Rotation paths and how fast each direction turns (degrees each step):
Each turn is a multiple of 5 degrees from 10 to 175, or 0.
Each row of a path follows its step; steps can be skipped.

step 0: [-23  -6 -11  -3 -25  23   0  13  -8   8 -14 -11   1   5  15  31  -5  -3
  19   6 -10  32  -7 -22 -18  -3  -7   4   8   5  -2  11  29  10  -1  26
 -19  -8]
step 1: [-17 -22  18  11   8  19  14 -11  -2  18 -15  11 -16  43   8  -6  21  -2
  -7  15  16   4   3  -4  13 -21  -4  17  11  13  17  12  -3   6  20  13
 -10 -10]
step 3: [  5  17 -14  25   5   8  -1  -2   2 -24   0  -3  19   1   4 -11  -4  30
  26 -17   0  21  23   7  46 -10  12  -1  10   5 -19 -10  -2   2   0  -7
  -9  -2]
step 4: [ 15 -18 -19  -4  -2  -8  31   7  14  -6  26  -9 -11 -15   4   8 -12  27
  -9  25   6  35  24 -11  -1  10  -4   1   9  25 -14   2  22  -4  -2  -7
  -3  -1]
step 5: [ -1  -6  -8 -24  11  17  23  -3  28  -3   9 -19 -30  10 -18   6  22 -14
  23 -14   1  12 -17 -15   8  10  -5   4  -1  18  20   6  -2 -11   6 -25
 -11 -12]
step 6: [  0   3   9 -21  -5 -24  18 -22  -8 -31   3 -15  -8  24  26  -6  16   2
  -1 -20 -11  13 -11  -9 -19  -3  12  -1  -1   7  25 -12 -20   8   9   9
   6  26]
step 7: [-13  15  -3  -2   8  -9   0 -17  17 -25   8  -8  14  15   9  -6  -3  27
  26  21   6 -23 -15   4 -10   5   3  -9   1   1 -15   2 -30  -1 -16  33
 -18 -15]
step 8: [-11  -3 -29 -13 -23 -15   1  19  11 -14 -13   6  12  -6  11   6  -2   1
   0  25  19  10  -4  26   2  -2 -13  43  10   9 -11  -3 -16  16 -22  -9
  -4  -5]
step 9: [ -4   2  -1   3 -14  11   7   2  34 -17  -1   5  -4  30 -20  -8  -3 -22
 -16  30 -24   4   7  14  -3 -15  -7  -4   6  -6  -6  19   1   0  -8 -41
  -6  13]
Speeds:
[-2  0 -2 -5 -8 13  8 -3  1  4 -6 -2 -5 -8  3  0  0  8 -1  0 -1 -4 -9  3
 -4 -3  2 -5  3 -1  8 -4 -5  0  5  7  0  3] -> 60
[ 3 -1 -2 -3 -9  8 -1 -5  3 -6  3 -1  7 -6 -1 11  1 -5 -2  8  9  4  4  5
  3  4 -3  2  2 -2 -4 -4  8 -6 -1  3 -6  0] -> 85
[ 3 -1  2 -6  8 -5  2 -3  3  3 -4 11  8 -1 -5 -3  6  2  1 -7 -1  3  1  6
 -2  6 11  0  5 -4 -1  1  0 -3 -2  8 -9  7] -> 85
[ -3  -9   8  -3  -3   2  -2  -6  -1  -1   6   1  -2   5  10   6   4  -1
   7  -7   0  -5   7  -6 -10   4   0   3   1  -5   9   3   3  -3   3  -2
  -4  -4] -> 70
[  4   1   0  -2  -9  -5  -8  -7   3  -6 -11  -4   0   1  -4  -2   7  -5
  -4  -3  -6  -3   5   4   0   0   6  -8  -2   8   4  -4   3  -1   6  -5
   2  -7] -> 100
[-4 -2 -4  7 -2  8 -4 -3  4  7  2  4  5  2 -7  0 -3  5 -3 -3  1  4 12  7
 -3 -5 -2  3 -9 -1  2  5 -3 11  7 -1 -3  2] -> 45
